One vector is turned by the same rotation once a step. Each row is the vector after some number of steps, and that number follows the row.
The counts run from 0 to 87.
[  2 -27  19 -11  18   6 -18 -47 -15 -41  54  27] : 85
[-30 -35  28 -51   0  10  36 -22 -19 -52 -22 -10] : 30
[-19  51  48 -11  -2 -50  29 -20  18 -31  23 -11] : 39
[ 58  -8 -62  -2   0  20  -5  35 -18   4 -20  -3] : 64
[ 37  21  -7  24  13  44 -29  25 -23  14  62  -5] : 7
[-36 -27  47 -44   6  29  32 -10 -21 -36   1 -18] : 28
[ 11 -35  14  -7  19  17 -20 -44 -17 -32  63  29] : 20
[ 15 -64 -12 -33  16  49  -3  -6 -34 -31  14  13] : 80
[ 47  70 -19  20  -8 -40   1  18  18   5  16  -7] : 54
[ 20  25 -20 -27 -17 -37  36  18  11 -25 -57 -21] : 47
[  6 -48  -8 -26  11  67  -4  10 -45 -21   7  -5] : 78
[ 21 -55 -11 -19  14  25 -19 -31 -23 -34  36  39] : 18
[ 67   1 -45  19  13  12 -35   5 -15   4  40  22] : 68
[-23  51  38 -18 -12 -28  45  14  10 -21 -13 -37] : 42
[-40 -21  54 -35   3  33  27 -10 -23 -40  18 -21] : 27
[ 50  33 -40 -10  -7 -62  20   4  22 -20 -28   0] : 50
[ 51  62 -19  15  -4 -49   4  11  23  -1  11   5] : 53
[-16  40  43 -16  -6 -55  20 -34  18 -32  25   0] : 38
[ 30 -63 -19 -22  14  40 -16 -11 -29 -28  16  18] : 16
[-33 -33  37 -48   0  19  30 -18 -17 -48 -13 -14] : 29
[ 68 -10 -66   3   2  13 -17  26 -16  -3  -5  10] : 65
[ 12 -49   0 -27  14  16 -13 -41 -18 -40  36  32] : 83
[-10  38  20 -30 -19 -23  52  23   4 -19 -37 -41] : 44
[ 21   7   3  12  14  62 -22  21 -32   6  62  -1] : 73
[  9 -15   9  -3   9  75 -12  26 -41   1  44 -13] : 75
[ -3   9  27 -28  -5 -60  18 -47  19 -50  11  16] : 36
[ 50   7 -54  -1  -4  34   9  52 -20   9 -24 -18] : 62
[-20 -37  20 -53   1  -9  38 -26 -14 -57 -20  -1] : 31
[-24  53  47 -16 -14 -31  39   2  15 -24   6 -32] : 41
[ 35  50 -22  11  -7  23  12  61 -12  21  -1 -37] : 59
[ 17  -4  -4   4  10  71 -13  35 -42  11  38 -13] : 10
[-15  -9  52  -9  16  29 -10 -31 -16 -25  67   7] : 23
[ 68   3 -65  15   5   1 -25  12  -6   0  15  20] : 2
[ 72   8 -52  17  10   5 -29  11  -6   1  31  24] : 3
[ 70 -13 -64   3   9  13 -22  16 -11  -1   9  19] : 66
[ 27  11   0  15  16  46 -27  19 -27  10  67   1] : 72
[ 31  67 -11  17  -6  -2   9  48   2  20  15 -33] : 57
[-37  -9  60 -21   4  30   9 -16 -25 -31  48 -11] : 25
[  1  32   5 -30 -16 -29  50  23   7 -22 -49 -37] : 45
[  7 -23   2 -15  11  76  -5  22 -41  -3  27 -16] : 76
[ 23 -53 -20 -20  10  65 -11  10 -41 -15   8  -1] : 14
[ 21 -31 -10 -15  10  76  -5  29 -40  -5  21 -12] : 12
[  8 -38   2 -17  14  74  -5  21 -43  -9  17 -12] : 77
[-11  26  35 -17  -7 -54  20 -40  20 -41  19   8] : 37
[ 42  73 -11  23  -4 -28   3  28  13  12  21 -15] : 55
[ -3  -6  21 -31   0 -56  20 -51  16 -57   6  17] : 35
[  1 -26  25  -3  14  17 -17 -37 -19 -36  70  25] : 21
[  5  29  -7 -30 -14 -32  47  19   6 -22 -59 -26] : 46
[ 53  54 -34   9  -7 -61   6   4  21  -9   1   6] : 52
[ 55  18 -28  31  12  18 -31  18 -13   9  55  17] : 5
[ 11 -57  -8 -27  15  60  -5   4 -39 -27  10   5] : 79
[ 26 -60 -24 -24  16  53 -11  -1 -37 -26   7  13] : 15
[ 49  10 -22  26  12  29 -37   6 -18  10  63  19] : 70
[-41 -12  55 -31   6  38  18 -13 -22 -34  26 -15] : 26
[ 18 -15  -1  -9  13  77  -9  32 -41   5  31 -16] : 11
[ 17 -41   1 -13  20  11 -23 -41 -18 -35  50  36] : 19
[ -6 -15  18 -39  -1 -43  21 -48  14 -57  -6  14] : 34
[ 25  19   0  18  19  54 -26  34 -28  17  61  -4] : 8
[ 39  10 -11  22  20  40 -34  13 -20   8  70   8] : 71
[ 15 -65 -14 -31  13  35 -11 -18 -29 -39  16  20] : 81
[-16  46  29 -22 -15 -22  52  20   9 -20 -25 -43] : 43
[ 55   2 -33  22  14  19 -40   6 -14   3  54  24] : 69
[-27  -5  60 -16   9  29   2 -22 -20 -24  59  -5] : 24
[-22  57  43 -14  -8 -40  39  -7  16 -22  17 -22] : 40
[-20 -12  43 -10  13  14  -8 -38 -11 -34  67  11] : 87
[ 23 -60 -21 -19  17  28 -20 -24 -27 -35  22  25] : 17
[ 37  73  -8  23  -6 -15   9  37  10  17  19 -20] : 56
[ 32  24 -29 -20 -12 -46  36  11  12 -24 -55 -18] : 48
[ 71  -2 -63   5   1   1 -20  19 -10   0   0  14] : 1
[ 34  66 -12  14 -10  14   9  57  -7  23   8 -35] : 58
[ 13  -1   7   3  19  67 -19  28 -40   8  51  -9] : 74
[ 43  25 -39   0  -6  29  16  60 -19  14 -20 -26] : 61
[ 39  27 -38 -16 -12 -57  28   7  18 -25 -43  -7] : 49
[-13 -35  18 -47   0 -26  27 -26  -2 -56 -23   6] : 32
[ 50  41 -33   0  -5 -65  11   2  22 -14 -17   2] : 51
[ -6 -21  37 -12  17   8 -15 -42 -13 -37  64  25] : 86
[ 15 -58  -6 -26  16  24 -15 -33 -25 -44  26  32] : 82
[ 66  -2 -67   2   2   4  -3  30  -9   1 -15   5] : 0
[  8 -44  10 -18  13  11 -15 -46 -15 -46  47  35] : 84
[ 70 -12 -56  10  12  13 -28   5 -14  -6  24  24] : 67
[ -9 -29  15 -43   0 -32  28 -46   1 -58 -17  13] : 33
[ 60   2 -62  -7   2  23   2  48 -16   3 -21 -11] : 63
[ 15 -41 -13 -15  15  70  -9  21 -48 -12  12  -8] : 13
[ 21   9  -3  10  11  63 -16  35 -33  10  50 -11] : 9
[ 39  40 -29   5  -4  28  13  64 -14  20 -11 -34] : 60
[ 61  12 -40  21   8  10 -37   7  -5   7  45  20] : 4
[ -8 -17  40 -10  16  23 -13 -36 -16 -29  71  17] : 22
[ 47  23 -16  25  13  31 -29  15 -18  10  63   8] : 6
